In the rows, zero is written as 128.
The rows below come in pairs that one turn or mirror swaps. Which row does each named row swap with?
The rows were stretched afterwards, more along some directions than others.
fibi: [104 112 128 129 108 124 131 128 109 123 140 133 140 125 101 134 159 121
 123 159 119 145]
Nele: [138 120 148 162 129 140 144  99 114 110 111 147 119 109 131 143 158 155
 119 138 119 123]
depu: [122 137 132 145 135 123 123 119 128 130  83 126 128 118 116 162 156 136
 119 128 123 106]
Lonud: [120 132 140 129 141 128 155  88  88 147  79 135 131 128 173 158 148 139
 147 146 112 133]
Kiz: [101 142 122 157 144 147 122 124  98 111 122 143 166 107 112 153 172 116
 123 143 108 120]
Bobaf: [103 125 121 149 143 159 150 114  90 118 117 145 162 121 103 164 184 132
 123 141 134 150]
fud: [140 121 124 161 127 148 136 116 106 113 117 144 126 126 113 131 190 153
 129 132 123 112]
tido: [125 154 108 158 143 135 117 124  93 124  98 146 149 129 103 160 184 138
 132 153 118 109]
mor: [107 151 129 153 119 121 112 129  83 129 105 114 146 129 106 144 133 108
 122 119 132 138]
Liret: [108 111 109 128 114 160 146 115  93 135 125 155 140 126  85 150 178 127
 102 154 110 123]
tunu: [112 147 128 144 123 122 133 129  90 131 118 117 152 122 114 159 137 100
 127 136 125 147]
bot: [124 147 141 156 132 149 142 124  96 126 109 147 153 122 119 148 160  98
 124 137 122 145]
Nove: [129 136 138 146 133 131 163  83  95 130  97 134 132 125 174 163 171 133
 143 142 113 132]
mado: [106 141 124 123 115 121 125 125 109 134 129 114 150 144 113 135 129 102
 119 141 121 148]
Lok: [119 145 139 151 149 150 115 115 105 123 103 151 124 109 118 124 165 151
 133 113 120  90]
tob: [108 132 121 141 132 153 164 103  90 144 103 128 155 151 136 157 179 134
 135 145  96 132]
fidut: [120 110 109 117 115 166 155 108  89 135 128 151 135 126  92 142 182 132
 101 167 102 136]
netom: [105 125 145 136 137 118 143 127  98 139 115 166 160  96 115 171 140 127
 119 164  96 124]
niz: [129 120 118 142 120 145 171  91  79 139  88 123 125 142 143 160 171 141
 139 139 121 133]
Tive: [129 143 125 135 112 134 126 137 110 126 135 123 127 136 105 124 126 106
 109 141 132 143]
Raf: [109 142 128 129 114 115 118 125  98 143 109 104 142 137 126 145 123 107
 112 128 126 144]
tuse: [119 135 129 123 136 148 144 101  97 130  93 126 119 133 164 142 154 144
 148 154 116 115]
vas: [123 112 128 144 102 147 147 124 105 108 119 127 127 126  77 154 169 137
  97 137 119 140]
bem: [151 152 141 153 140 111 127 108 114 130 132 144 121 131 114 128 164 128
 139 157 118 151]
tumas: [127 143 129 147 124 146 127 100  88 119 114 136 116 121 149 124 180 142
 130 162 129 132]
zul: [123 140 112 149 132 143 156 110 104 135  97 122 131 152 120 159 190 137
 135 145 100 117]
rovo: [118 150 117 141 108 126 125 149  90 124 118 113 137 133  95 146 131 106
 110 146 123 139]
gab: [133 136 126 143 125 138 175 102  86 131  89 132 126 137 152 153 163 142
 143 149 113 128]
dol: [113 110  99 135 116 152 150 109  88 127 116 156 128 122  85 153 197 143
 117 168 111 117]
tok: [117 137 110 161 146 127 111 109 106 108 101 145 141  98 115 131 189 144
 155 133 125  93]
bokes: [139 142 134 145 122 133 155 110  83 138  90 128 110 136 159 146 147 141
 141 145 112 139]
mavat: [124 146 123 146 119 122 165  97  85 144  81 118 136 146 158 162 166 129
 149 140 115 128]
Ruk: [134 147 130 136 126 144 152 102  93 136  84 141 108 140 161 133 154 142
 143 158 117 118]
famo: [136 143 118 128 145 142 117 117 100 129 115 139 109 122 135  97 169 149
 157 155 109 112]
zoko: [147 141 110 143 130 165 120 117  90 107  99 139 111 112 110 120 179 158
 120 145 107  99]
tedar: [122 146 142 145 133 140 161  96  84 140  74 131 130 141 164 163 154 132
 144 138 116 128]
Pog: [121 163 129 144 117 111 117 126 101 137 112 107 131 141 119 149 140 101
 119 132 119 144]
Zor: [148 143 129 163 117 142 154 112 110 129  97 126 130 144 140 148 179 123
 129 129 122 111]
fefe: [108 144 132 148 150 148 114 139  97 123 129 134 161 114 103 153 149 117
 126 142 103 124]
Kapug: [101 118  91 138 107 137 143 114  97 130 101 120 131 141  85 147 197 130
 129 149 126 131]
nupug: [134 148 124 141 110 123 125 142  91 134 126 115 124 135 110 136 122 108
 113 139 118 157]
lusu: [120 144 124 141 113 132 133 128  97 132 122 111 149 140 116 149 133  97
 108 126 127 143]
Vorir: [122 133 118 144 133 161 116 138  85 120 123 152 130 119  79 126 173 128
 119 153 117 141]
Dil: [115 147 123 157 141 138 107 121 102 114 112 143 124 107  98 117 173 149
 132 116 128  97]
doso: [112 132 107 130 133 147 142  93 100 137  81 150 151 115 141 148 178 131
 119 151 109 118]
perul: [123 149 114 122 133 146 143 125  88 155  98 128 119 133 129 124 151 144
 122 144 102 115]
nas: [143 157  99 134 116 160 114 124  86 136  98 123  91 145 101 106 156 140
 105 158 108 128]
sekit: [122 145 153 154 145 136 109 118 109 117 104 146 127 101 120 129 158 154
 129 118 117  90]

famo is swapped with fibi
sekit is swapped with fidut
Bobaf is swapped with tido
mado is swapped with tuse
Nele is swapped with nas

The rows below come in pairs that one turn or mirror swaps. Which row does each named row swap with?
The rows were stretched afterwards, more along some directions than others.
Fisu: [125 113 140 125 107 102 146 156 148 148 142 139 137 125 125 123  93 125
 126 108 125]
gog: [119 120 118 120 101 121 133 145 142 123 127 153 133 130 112 120 113 143
 141 118 132]
gik: [108 139 138 122 120 137 145 133 155 129 133 118 147 125 135 116 100 104
 117  93 123]
Ran: [125 139 138 132 137 150 138 136 126 126 126 105 145 125 133 123 126 125
 115 123 136]
meto: [139 111 122 107 111 111 135 137 118 130 123 133 132 129 126 139 131 148
 131 117 125]
per: [147 133 124 131 114 127 123 136 131 121 130 135 143 122 108 120 139 137
 135 131 126]
Betol: [131 140 134 113 121 114 143 120 136 152 140 127 139 123 111 125 120 119
 120 105 131]
zaz: [121 135 125 127 112 129 130 151 142 135 130 125 144 126 147 121 100 110
 110 117 130]
pasol: [130 136 116 130 135 148 123 131 129 122 127 123 120 110 124 118 128 141
 118 136 133]
dutu: [126 115 131 132 112 110 152 142 127 142 129 145 122 116 113 132 106 149
 119 119 124]
befa: [126 116 123 140 110 118 143 135 151 139 128 135 134 122 110 121  95 147
 118 131 131]
sozor: [126 116 137 108 108 111 170 161 149 125 122 141 138 124 126 129 123 161
 120  81 137]
zesu: [135 116 126 130 130 130 105 112 120 131 119 111 126 126 126 133 165 128
 121 150 127]
Bobop: [123 140 133 122 135 147 135 132 122 128 119 115 138 123 124 127 133 137
 111 118 131]
vone: [129  93 132 142 108 109 137 141 149 133 130 111 119 127 133 137 120 147
 115 111 130]
kasa: [118 148 124 134 141 142 137 133 125 126 118 126 154 123 130 121 120 115
 132 130 125]
Sima: [125 140 127 121 119 141 128 131 121 114 116 126 135 127 124 128 153 131
 118 127 122]
fomo: [132 146 136 113 124 136 112 147 125 131 123 122 143 133 130 125 146 119
 122 126 127]
levev: [139 145 137 138 140 127 128 154 142 149 113 120 141 123 128 128 128 117
 122 126 149]
saz: [117 116 136 118 105 131 150 136 149 110 145 129 133 105 112 122 114 141
 111  98 116]
fuze: [124 133 131 118 124 131 147 130 116 132 127 124 135 121 115 133 128 142
 108 114 128]
pom: [114 127 146 128 121 139 156 135 148 120 125 122 137 127 127 121 111 135
 124  94 120]
dizuz: [132 120 141 151 119 131 143 146 119 136 132 122 114 129 131 134 118 135
 121 135 133]
Duno: [132 118 126 107 113 119 134 129 145 128 124 133 141 124 105 121 138 150
 128 101 122]
tibuf: [131 132 131 105 120 118 142 124 142 137 130 129 147 125 109 121 132 133
 127 100 127]
zezo: [147 145 136 140 138 123 126 126 127 152 125 122 132 119 134 130 112 119
 131 140 141]
rozug: [128 137 128 124 116 135 128 128 120 121 108 128 126 131 120 133 153 140
 121 127 120]
Sipen: [123 112 118 123 115 130 131 158 133 131 114 135 113 131 117 129 138 153
 128 122 131]
niro: [117 119 133 133 112 145 151 141 137 114 142 113 138 131 132 123 104 126
 126  98 125]
libaz: [142 114 138 143 116 109 142 153 136 130 137 113 139 123 143 132 124 140
 113 133 141]
lem: [114 150 144 135 136 137 157 139 150 132 124 118 133 107 135 127 109 130
 115 106 138]
res: [132 131 133 139 127 121 158 158 154 137 126 142 142 117 118 112 105 143
 133 125 140]
gefo: [128 116 122 143 108 127 146 123 134 122 117 126 125 129 121 131 132 131
 130 124 122]
zetid: [116 121 147 116 108 124 162 155 135 124 140 126 141 125 134 134 118 114
 122 106 126]
Rodi: [137 107 114 138 107 123 128 158 129 121 117 128 139 123 130 122 122 147
 122 136 134]
Bizun: [130 126 143 149 120 130 133 145 115 141 128 125 109 127 131 136 128 131
 121 141 133]
fiv: [131 142 139 140 127 144 127 126 132 125 145 108 134 110 120 124 132 102
 117 137 130]
gafo: [114 118 125 143 115 145 135 146 130 120 118 127 132 112 126 124 113 119
 120 139 123]
zufe: [134 109 125 152 109 120 148 137 149 133 129 118 134 126 129 117 106 124
 137 122 138]
vime: [111 110 140 127 128 129 144 130 150 128 135 112 147 117 144 119 100 128
 108 108 126]
zome: [138 103 114 140 116 133 123 153 132 113 114 130 135 124 123 119 134 158
 125 136 129]
Rozip: [128 137 126  99 117 114 134 147 134 128 122 130 143 119 122 134 152 135
 124 114 131]
Miri: [124 107 114 124 101 127 133 138 116 128 129 118 125 143 119 138 136 139
 119 141 131]
zad: [129 114 121 145 107 118 150 129 143 128 124 129 126 131 124 124 118 127
 136 119 129]
nesen: [118 132 122 140 123 143 135 152 119 117 126 125 149 135 130 125 116 115
 138 148 142]
pala: [131 116 140 123 110 111 128 157 146 146 135 131 140 131 128 121 107 125
 124 113 125]
zosuz: [125 126 118 133 112 128 129 158 132 127 123 130 139 127 142 122 110 127
 114 128 133]
mus: [131 137 137 131 118 111 136 136 121 163 145 126 123 128 130 132 112 104
 124 130 137]
Siz: [123 134 133 132 108 126 136 136 148 141 136 135 132 113 127 114 107 102
 129 127 130]
Nobog: [133 108 126 145 116 127 144 137 151 128 134 116 137 131 131 113 112 125
 138 116 135]
Denak: [139 114 111 122 122 121 145 121 143 115 129 134 136 112  99 116 135 148
 141 125 124]
Lek: [130 117 145 148 119 135 143 144 124 131 124 119 119 132 131 131 125 140
 124 129 129]
Bopad: [115 140 122 105 114 129 133 126 129 131 126 141 126 131 129 126 135 131
 133 101 120]
Lumiz: [127 148 148 139 127 133 119 144 147 150 124 136 118 108 126 128 113 115
 113 127 130]
tevu: [135 110 134 125 104 102 136 154 145 147 139 140 132 127 118 124 104 133
 127 114 126]
reduv: [110 144 140 116 119 131 145 142 149 136 133 116 152 132 144 118  95 101
 115  95 126]

saz is swapped with fiv
Rozip is swapped with lem
fomo is swapped with pom
zezo is swapped with meto
Sima is swapped with gik

The rows below come in pairs that one turn or mirror swaps. Which row does each named row swap with?
The rows were stretched afterwards, more along some directions than others.
nusib: [136 166 119  99 120 138 106 134  87 143 130  98 119 174 132 169 107 132]
sem: [127 153 139 147 134 127 111  98 137 122 128  83 122 109 138 147 139 142]
gubi: [106 170 126  98 137 136  81 113  68 104 102 120 124 132 145 199 120 158]
virip: [142 147 128 147 152 133 120 106 141 130 129  84 119 133 132 140 145 142]
Sev: [132 166 120 105 118 135 102 131  86 152 123  87 123 174 141 179 115 132]
ridak: [136 160 129 133 143 128 102 101 135 124 126  64 107 133 133 137 143 145]
Sapom: [109 173 123  98 137 141  77 121  73 104 105 111 119 131 152 195 116 159]
meve: [118 133 137 122 121 150 121 139 145 131 154  94 107 122 107 122 118 136]
sof: [125 137 134 125 113 152 115 134 156 140 157  84 101 121 108 109 130 126]
nobe: [129 165 123 105 113 132 103 137  94 155 131  90 121 171 135 172 113 131]
zub: [133 163 113  96 116 143 106 143  90 145 134  91 116 171 129 164 109 129]
mizes: [105 164 125 105 135 138  80 115  77 105 105 117 121 134 147 194 123 153]
gegar: [107 167 123  94 136 138  76 114  66 114 104 114 124 143 146 191 112 152]
pabu: [131 168 116  95 117 143 102 141  87 147 125  88 119 172 133 170 114 136]
sarom: [106 132 139 128 111 150 103 131 139 131 143  78 103 125 101 124 138 122]
Tel: [145 134 131 150 150 134 113 102 138 143 114  81 111 130 125 142 147 130]
noge: [141 136 125 143 145 140 117  99 127 132 120  82 108 122 128 134 144 133]
vuzur: [146 141 130 157 146 140 120 110 151 138 130  83 110 123 140 145 142 133]
Somu: [139 167 122 105 123 144 106 134  93 155 132  92 121 170 132 171 111 129]
nage: [134 165 119 102 119 141  99 135  87 150 128  93 121 170 129 171 104 131]
ligog: [115 128 131 120 120 154 111 132 139 142 142  69 101 128 109 124 142 119]
rikag: [112 126 138 122 119 145 114 146 142 141 149  76 102 136 100 117 138 125]
nese: [135 165 116 101 110 144 108 145 102 144 134  84 117 162 137 168 107 133]
Mudog: [109 171 126  96 140 132  80 113  71 111 103 120 125 137 149 190 114 160]
nid: [112 174 125  99 142 141  83 109  68 107 105 115 129 136 150 201 113 162]
lise: [127 128 127 126 121 156 109 134 154 130 145  93  97 116 110 116 118 125]
Tira: [123 128 137 119 134 145 105 132 139 166 140  76  99 136  98 128 129 124]
tevon: [110 169 126 105 139 141  82 112  70 109 109 125 120 132 152 196 113 156]
loru: [136 136 132 151 133 137 133 106 134 131 131  79 114 129 127 142 143 145]
Buku: [141 139 130 148 148 143 117 103 131 143 118  77 120 126 131 138 144 135]
modit: [136 145 133 137 151 134 126 115 137 131 122  73 119 131 138 140 160 148]
pufa: [137 160 121 104 115 141 113 144  97 154 126  95 118 165 137 165 115 132]
mul: [111 176 129 102 143 142  77 109  70 103 111 118 122 135 146 193 113 156]
bop: [118 118 128 131 117 154 116 125 138 145 146  77 101 126 101 131 136 116]
fev: [138 162 114 108 114 142 104 137  95 156 133  95 115 171 134 167 109 125]
zesud: [117 114 128 125 123 154 119 126 135 139 137  92 104 126  92 122 128 132]
rusem: [106 172 128 100 142 141  80 118  65 113 103 113 123 140 148 202 120 160]
Mov: [141 144 131 138 150 142 120 106 135 138 112  80 119 124 135 137 155 141]
Nidu: [113 165 119 102 151 140  75 111  74 110  97 117 122 132 148 197 117 155]
Mit: [112 170 126 100 144 138  88 110  69 107 108 120 125 143 148 202 116 157]
ris: [111 168 124 103 148 140  88 114  68 111 107 116 124 137 152 204 122 158]
goteb: [132 164 119  97 115 140 107 138  90 146 124  97 121 162 131 172 114 134]
siv: [142 139 140 153 133 130 118 102 139 149 138  81 108 138 121 128 146 130]
Vutek: [136 161 115 101 121 144 100 144  95 158 125  88 117 166 135 175 115 130]
Mup: [123 128 127 118 124 144 103 122 144 144 135  91 112 117  99 115 121 122]
vubo: [135 143 145 158 148 133 110 106 139 143 131  94 110 117 132 139 147 135]
Katu: [119 125 147 132 119 145 114 122 139 148 149  95 101 122 104 123 129 130]
Bibi: [136 142 129 144 150 136 109 104 129 139 117  69 110 133 132 137 158 127]
nin: [113 129 131 128 115 157 107 125 139 130 143  76 110 121 106 125 129 126]
gozo: [119 128 132 119 112 154 115 129 147 123 141  82 102 115 107 125 126 132]

Mup is swapped with sem
Tira is swapped with ridak
modit is swapped with rikag

